0: [ 97 120 110 138 163 124 130 161 128 183 153  68 116 194  86  94 165 188 156 140 168 103  98 175 170 209 106]
1: [196 144  77  88 111 138 138 126 115 121 149 143 146 138 115 175 140 116 106 152 107 170 103 148  71 105 113]
2: [ 37 101  71 110  82 126  61 181 218 130 138  80 117 204  96 131 147 214  79  93 163  89  30 124 173 178 139]
3: [133  82 157 140 136 136 118 126 127 131 136 107  97 109 152  91  94 121 161  89 133 120 152 124 166 144 112]
4: [ 36 155 135 237 108 117 250   0 142 127 216 205 200  65  39  77 131  39 138 181  82 131 172  59 120  53 255]
5: [ 56 127 114 117 120 137 116 151 168 156 124  53  83 211  56 171 156 255  97 118 138  97  53 153 145 164  79]
6: [ 93 133  94 114 106 135  77 147 156 144 138 118 146 168 108 130 151 166 103 146 170  98  70 111 144 172 147]
7: [126  96 144 152 108 137 151 109 134 105 127 133  94  99 132 115  99 108 146 103  89 135 159 120 148 105 139]
8: [126 100  67  89  58 127  98 164 144 121 154 138 155 134 131 126 125 102  91 112 137 133  91 106 125 126 172]
9: [  9 118  82 111 110 121  50 201 230 132 113  44 127 206  97 125 151 249  75  76 164  69  18 112 164 184 103]
10: [ 76  82 104 166 136 141 133 138 110 197 187  59 103 243  94  86 201 165 192 144 154  44  68 167 184 230 137]
11: [ 59 129 105 141 150  98  92 151 124 188 173  93 195 139 113  52 155 129 146 150 212  75 112  80 165 203 189]
12: [ 84 110  84 151  82 126 141  75 151 114 188 172 171 110  91 118 136  73  92 138 117 125 115  85 110 106 205]
13: [208 146 109  90 124 122 152 153 126 110 117 139 121 132 127 171 120 118 112 129 113 181 124 166  74  84 101]
14: [ 88 174 219 179 200 100 160 101 109 118  52 190 183   0 166  75 113  43 170 168 167 144 246  98 139 107 164]
15: [206 100  84  93  95 150 133 125 119 125 147 131 116 147 109 164 142 123 141 117  92 164 106 170  85 122 109]
16: [ 35 109 100 123 109 143  80 176 190 149 149  66 103 229  82 137 150 227 103 112 155  65  30 128 186 194 133]
17: [206 156  85  78 127 116 153 148 116 138 136 125 140 149 103 160 153 132 116 147 131 176 103 185  64 110  98]
18: [130 107  66  93  56 143  95 157 136 115 142 138 151 135 137 133 133  97  85 112 125 128  74 102 128 124 157]
19: [145  77 155 121 101 139 120 134 141 106 117 119  68 120 167 141  82 144 134  53 101 133 148 136 151 107  95]

[118  88 145 119 108 140 116 147 153 117 117  96  65 150 140 149 102 183 123  64 109 121 120 143 153 126  84] --> 19
[ 64 144 135 228 121 112 225  34 145 114 188 173 148  80  58  87 130  56 148 168  76 148 180  71 136  56 252] --> 4
[140  67 150 123 103 136 108 147 156  96 109 122  69 109 168 128  75 129 131  58 110 125 146 124 167 109 116] --> 19
[ 81 183 130 185 206  73 108  98  85 224 167  97 185  88 117  19 147 107 209 177 221  78 164 103 168 210 160] --> 11
[162 140 145 151 103 127 150  21 100 160 144 175 196  49  92 116 116  77 165 185 174 158 183 102  99  90 196] --> 12
[ 42 172 151 250 152  92 222  23 135 125 189 172 165  74  62  71 131  61 150 184  89 130 192  53 149  67 250] --> 4
[203 170 105  97  89 143  83  84  95 131  98 187 168 112 150 156 178 109 110 185 142 144 129  99  55 119 122] --> 1
[ 63 115 100 124 120 113  86 160 148 172 166 104 172 144 102  69 156 136 130 142 193  78  85 102 178 208 172] --> 11
[ 79 118 118 140 138 112  98 147 130 164 158  99 164 138 129  70 139 127 143 132 189  88 127  90 165 183 165] --> 11
[ 66 211 222 172 223  97 143 121  72  87  13 175 210   0 227  88 138  74 153 149 159  86 240  98 124 118 101] --> 14
[154 189 117 109 118 136 100  90  82 123  92 207 187  71 164 139 178  94 107 191 146 129 159 107  59 113 131] --> 1
[ 70 130 109 148 139 106 116 119 121 176 174 115 192 126 103  70 150 115 143 159 190  93 124  84 151 175 194] --> 11
[ 84 202 194 165 194 106 154 106  80  89  46 178 198  17 194 104 142  72 142 155 139 106 215 108 114 107 118] --> 14
[148  70 141 115 100 136 112 145 146 103 115 122  79 112 159 133  83 126 130  68 109 131 141 129 160 106 119] --> 19
[ 70 120 128 128 178 127 118 151 132 180 152  67 114 201  73 106 160 213 146 156 165 100  90 175 172 220  97] --> 0
[ 66 183 165 172 232  75 107  95  43 222 143  98 173  95 137  50 149 162 182 160 201  46 153  87 199 181 105] --> 11
